In the data rows, 128 means zero.
Here is a table of points, one per row:
array([206., 181., 124., 127., 123., 116., 129., 139.,  56., 191.,  83.,
       155.,  97., 158., 155., 105., 136.,  97., 101.,  84., 132., 192.,
       144.,  53.])
array([107., 149.,  92.,  98., 144., 147., 107., 140.,  82., 117., 117.,
       138., 177., 129., 140., 144., 169.,  93.,  69.,  89., 110.,  82.,
        79., 157.])
array([128., 143., 139., 141., 109.,  41., 128., 111., 136., 140., 113.,
       126., 165., 147., 129., 113., 139., 160., 174., 121., 126., 144.,
       147., 125.])
array([223., 128., 118., 129., 111., 109., 123., 125.,  72., 124., 130.,
       125.,  81., 136., 135., 141., 128.,  99., 135., 107., 135., 148.,
        82.,  70.])
array([209., 139., 118., 133., 136., 133., 121., 137., 169., 135., 118.,
       109.,  80., 137., 110., 165., 119.,  61., 108., 113., 121., 175.,
       119.,  74.])
array([158., 137., 156., 152., 122., 159., 109., 136., 137., 148., 141.,
       128.,  60., 127., 119., 150., 107., 159., 122.,  57.,  91., 167.,
       150., 156.])
array([117., 146., 146., 115., 102., 186., 116.,  52., 176., 123., 150.,
       120., 109., 205., 122., 121., 147., 119., 124., 207., 161., 138.,
        72.,  50.])
array([134., 117., 181., 108.,  89., 136., 188., 152., 177.,  70., 126.,
       255., 167., 147.,  79.,  96., 157., 106.,  53.,  79., 147., 109.,
       116.,  97.])
array([129.,  40., 117., 109., 119., 111.,  95., 110., 138., 136.,  95.,
       117., 172., 166., 106., 181., 126., 151., 131., 134., 114., 176.,
       184., 139.])
array([102., 174.,  58., 163., 124., 126., 188.,  69., 121.,  87.,  90.,
       112., 159.,  78.,  98., 101.,  90., 111.,  92., 174.,  95., 136.,
       131.,  34.])
array([134.,  65., 148., 159., 142., 109., 108.,  99., 142., 123., 138.,
       116., 122., 142., 130., 125., 174., 201., 107., 168.,  72., 103.,
       113., 117.])
array([149., 155., 104., 157., 158.,  67., 161., 111., 137.,  89., 101.,
       127., 167., 198., 119., 138., 143., 143., 185., 135., 138., 155.,
       141., 152.])
array([132., 138., 146., 148., 133., 123., 139., 111., 167., 110., 130.,
        65., 125., 100., 137., 152., 160., 108.,  98., 172., 169.,  37.,
       141., 141.])
array([123., 143.,  78., 214., 163., 195., 148., 162., 117., 122.,  93.,
        75., 156., 164.,  63., 136., 156., 196., 150., 116., 187., 165.,
       117., 150.])
array([114., 113., 138., 123., 127., 118., 175., 127., 182., 171., 119.,
        94., 148., 185., 121., 183., 155.,  79.,  46.,  79., 103.,  83.,
       104., 165.])
array([116., 128., 138., 158., 153., 129., 112., 130., 130., 137., 148.,
       220., 145., 122., 126., 149.,  52., 124., 117., 157., 160.,  97.,
       135., 141.])
array([164., 104., 103., 142., 126., 112., 128., 138., 100., 115., 165.,
        82.,  13., 130., 100., 142., 115.,  78., 132., 133., 126., 145.,
        99.,  84.])
array([122., 152., 146., 131., 131., 122., 144., 135., 133., 132., 114.,
        82., 132., 117., 133., 125.,  67., 117., 102., 155., 174.,  68.,
       138., 144.])
array([ 96., 159., 141., 131., 105.,  79., 113., 129., 120., 133., 149.,
        89., 135., 124., 116., 183., 121., 174., 165., 130., 132., 133.,
       150., 122.])
array([132., 181., 143., 120., 150., 162., 147., 120., 136., 178., 157.,
       114., 101., 163., 128.,  73., 138., 184., 108., 170.,  61., 129.,
       150., 141.])
array([170., 132., 130., 142.,  95., 126., 131., 146., 147., 115., 119.,
       114.,  55., 127., 138., 145.,  98., 121., 158.,  86.,  80., 171.,
       114., 185.])
array([130., 129., 142., 112.,  90., 163., 127., 106., 110., 100.,  85.,
       110., 156., 124., 175., 167., 143., 181., 132., 176.,  68., 127.,
       103., 135.])
array([134., 139., 134., 105., 115., 143.,  91., 125., 114., 112., 188.,
       122., 202., 163.,  55., 105., 136., 130., 187., 125.,  68., 123.,
       180., 142.])
array([102., 120., 132., 107., 135., 160., 120., 161., 172., 136.,  93.,
        96., 141.,  96., 120., 132., 167.,  75., 199., 149., 154., 115.,
       122.,  16.])
array([102., 145., 144., 153., 107., 194., 165.,  79., 135., 150., 129.,
       117., 113.,  98., 128.,  72., 133., 166., 157., 167.,  90., 139.,
       130., 142.])
array([133., 118., 108., 114., 149., 156., 111., 164., 139., 157., 130.,
       196., 139., 135., 138., 125.,  76., 113., 127., 175., 160.,  91.,
       116., 142.])
array([165.,  69., 143., 141., 115., 126., 144., 163.,  34., 135., 148.,
       142.,  82.,  85.,  86., 116., 148.,  81., 135., 138., 147., 193.,
        98.,  88.])
array([ 77.,  85.,  99., 214., 100., 123., 105., 193., 146.,  70., 185.,
        84., 172., 162., 255.,  84., 138., 134., 134., 102., 147., 166.,
       189., 110.])
array([ 93., 120., 146., 155., 106., 102.,  95., 135., 149., 149., 118.,
       166., 161., 111., 125., 132., 146.,  94.,  61.,  80., 123.,  97.,
        85., 150.])
array([143.,  89., 146., 130., 105., 161., 154.,  74., 131., 138., 122.,
       119., 172.,  92., 166., 140., 146., 160., 168., 116., 134., 154.,
       166., 130.])
array([124., 124., 114.,  87., 141., 142., 153., 181., 123., 150.,  98.,
       105., 140., 113., 131., 122., 133., 181., 116., 179.,  81., 141.,
       124., 142.])
array([141.,  62., 123., 111., 115., 141., 121., 119., 131., 121.,  95.,
       116., 177., 110., 156., 156., 129., 156., 184., 116., 119., 140.,
       141., 130.])
array([135., 121., 112., 126., 132.,  67.,  88., 130., 136., 125., 122.,
       118., 136., 105., 120.,  65., 159., 171., 101., 205.,  81., 140.,
       117., 145.])
array([154., 130., 136.,  81., 136., 174., 130., 105., 121., 113., 147.,
        78., 136., 157., 131.,  64.,  40., 113., 108., 145., 179.,  77.,
       121., 165.])
array([140., 100., 130., 131., 130., 159., 126.,  75., 118., 113., 116.,
       119., 140., 106., 147., 132., 163., 175., 111., 182.,  88., 145.,
       140., 146.])
array([ 90., 167., 122., 106., 144.,  64., 173., 147., 126., 111., 190.,
       125., 119., 117., 126., 182., 132., 157., 166., 151., 118., 144.,
       169., 133.])
array([ 69., 122., 143., 122., 115., 123., 110., 129.,  41., 131., 185.,
        32.,  62., 137.,  99., 150., 113.,  97., 110., 100., 135., 149.,
        96.,  64.])
array([ 99., 136., 170., 136., 204., 135., 118., 111., 143., 141., 149.,
        95., 215., 123., 166., 147., 128.,  50., 105., 134., 130., 211.,
        19., 118.])
array([113., 109., 129., 123., 198., 133., 126., 129., 131., 120.,  94.,
       146., 109., 149., 155., 106.,   0., 125.,  98., 112., 129.,  69.,
       162., 108.])
array([121., 152., 121., 118., 146., 163., 106., 125., 113., 128., 126.,
       126., 139., 108., 135., 147., 193.,  98., 138., 129., 198.,  62.,
       197., 120.])
array([ 80.,  92., 117., 134., 152., 144., 176., 110.,  42., 152., 155.,
       203., 122., 110., 127., 115., 217.,  63., 147.,  70., 142., 104.,
       132., 159.])
array([ 94., 115., 130., 118.,  96., 141., 147., 115., 129., 153., 106.,
        71., 118., 137., 114.,  84.,  48., 115.,  94., 141., 169.,  81.,
       151., 154.])
array([112., 130.,  97., 119., 121., 151., 119., 166., 122., 152., 141.,
       227., 125., 141., 124., 145., 159., 144.,  85., 183., 148.,  80.,
       131., 127.])
array([128., 128., 119., 107., 147.,  76., 131., 176., 138., 147., 106.,
       109., 166., 131., 120., 101., 146., 162., 195., 120., 121., 123.,
       117., 123.])
array([ 93., 132., 132., 108., 110., 106.,  90., 127.,  64.,  97.,  63.,
       207.,  67., 150., 130., 139., 226.,  66., 124., 125., 175., 126.,
       133., 189.])
array([123., 136., 143., 138., 117.,  60., 114., 103., 162., 165., 122.,
       127., 138., 136., 132.,  93., 152., 147., 174., 127., 126., 146.,
       174., 124.])
array([224., 132., 123., 149., 130., 115., 119., 108.,  55., 121., 146.,
       120.,  74., 111., 108., 132., 169., 104., 114.,  75., 164.,  65.,
       132., 175.])
array([124., 114., 129., 123., 135., 118., 156., 130., 131., 152., 149.,
       231., 130., 134., 157., 132.,  54., 132., 132., 151., 137.,  77.,
       110., 117.])
array([125., 160., 131., 157., 140., 172., 113., 134., 161.,  97., 131.,
       142.,  99., 113., 100., 119., 117., 117., 186.,  52.,  72., 163.,
        92., 172.])
array([130., 130., 122., 120., 134., 132., 112., 169., 139., 100., 125.,
       124., 153., 102., 136., 164., 129., 159., 146., 132., 108., 153.,
       175., 125.])
array([131., 154., 116., 137.,  86.,  91., 123., 138., 153., 157., 103.,
        94., 168., 107., 154., 124., 169.,  66.,  67.,  89., 129.,  87.,
       101., 167.])
array([109., 152., 182.,  87., 195.,  87., 111., 112., 141., 122.,  81.,
       131., 124.,  89., 117.,  81., 157., 183., 155., 115., 143., 166.,
       119., 120.])
array([143., 138., 138.,  92., 104., 149., 124., 179., 141., 122., 119.,
       123., 145., 105., 148., 171., 130., 181., 162., 121., 139., 150.,
       151., 121.])
array([128., 132.,  32.,  52., 118., 127.,  98.,  75., 198., 107., 195.,
       126.,  79.,  95., 126., 115., 120., 171., 122.,  46., 153., 179.,
       100., 142.])
array([ 78., 143., 129., 124., 141., 136., 143., 144., 151., 111., 168.,
       128.,  48., 112., 126., 144., 117., 132., 134.,  76.,  82., 179.,
       128., 167.])
array([120., 134., 133., 143., 123., 124., 109., 131., 136., 126., 135.,
       236., 133., 118., 138., 130.,  61., 120., 121., 164., 149.,  91.,
       127., 131.])
array([127., 109., 168., 115., 103., 131., 137., 147., 142., 119., 136.,
       121., 130., 110., 115.,  94.,   8.,  93., 126., 159., 154.,  92.,
       123., 158.])
There is one direction along which these points spread out most. Take the direction at right angles to it along which they spread out most. Go by this last direction. How far along it is each point below, from 0 to 99? 50 is the average, and the first point above lies past it. One standard deviation of the points above along it is 16.
array([143., 138., 138.,  92., 104., 149., 124., 179., 141., 122., 119.,
       123., 145., 105., 148., 171., 130., 181., 162., 121., 139., 150.,
       151., 121.]) 44
array([134., 139., 134., 105., 115., 143.,  91., 125., 114., 112., 188.,
       122., 202., 163.,  55., 105., 136., 130., 187., 125.,  68., 123.,
       180., 142.]) 40
array([128., 132.,  32.,  52., 118., 127.,  98.,  75., 198., 107., 195.,
       126.,  79.,  95., 126., 115., 120., 171., 122.,  46., 153., 179.,
       100., 142.]) 64
array([131., 154., 116., 137.,  86.,  91., 123., 138., 153., 157., 103.,
        94., 168., 107., 154., 124., 169.,  66.,  67.,  89., 129.,  87.,
       101., 167.]) 56
array([140., 100., 130., 131., 130., 159., 126.,  75., 118., 113., 116.,
       119., 140., 106., 147., 132., 163., 175., 111., 182.,  88., 145.,
       140., 146.]) 39
array([ 80.,  92., 117., 134., 152., 144., 176., 110.,  42., 152., 155.,
       203., 122., 110., 127., 115., 217.,  63., 147.,  70., 142., 104.,
       132., 159.]) 74
array([ 93., 120., 146., 155., 106., 102.,  95., 135., 149., 149., 118.,
       166., 161., 111., 125., 132., 146.,  94.,  61.,  80., 123.,  97.,
        85., 150.]) 53
array([109., 152., 182.,  87., 195.,  87., 111., 112., 141., 122.,  81.,
       131., 124.,  89., 117.,  81., 157., 183., 155., 115., 143., 166.,
       119., 120.]) 47
array([135., 121., 112., 126., 132.,  67.,  88., 130., 136., 125., 122.,
       118., 136., 105., 120.,  65., 159., 171., 101., 205.,  81., 140.,
       117., 145.]) 37
array([ 90., 167., 122., 106., 144.,  64., 173., 147., 126., 111., 190.,
       125., 119., 117., 126., 182., 132., 157., 166., 151., 118., 144.,
       169., 133.]) 46
array([128., 128., 119., 107., 147.,  76., 131., 176., 138., 147., 106.,
       109., 166., 131., 120., 101., 146., 162., 195., 120., 121., 123.,
       117., 123.]) 42
array([116., 128., 138., 158., 153., 129., 112., 130., 130., 137., 148.,
       220., 145., 122., 126., 149.,  52., 124., 117., 157., 160.,  97.,
       135., 141.]) 32
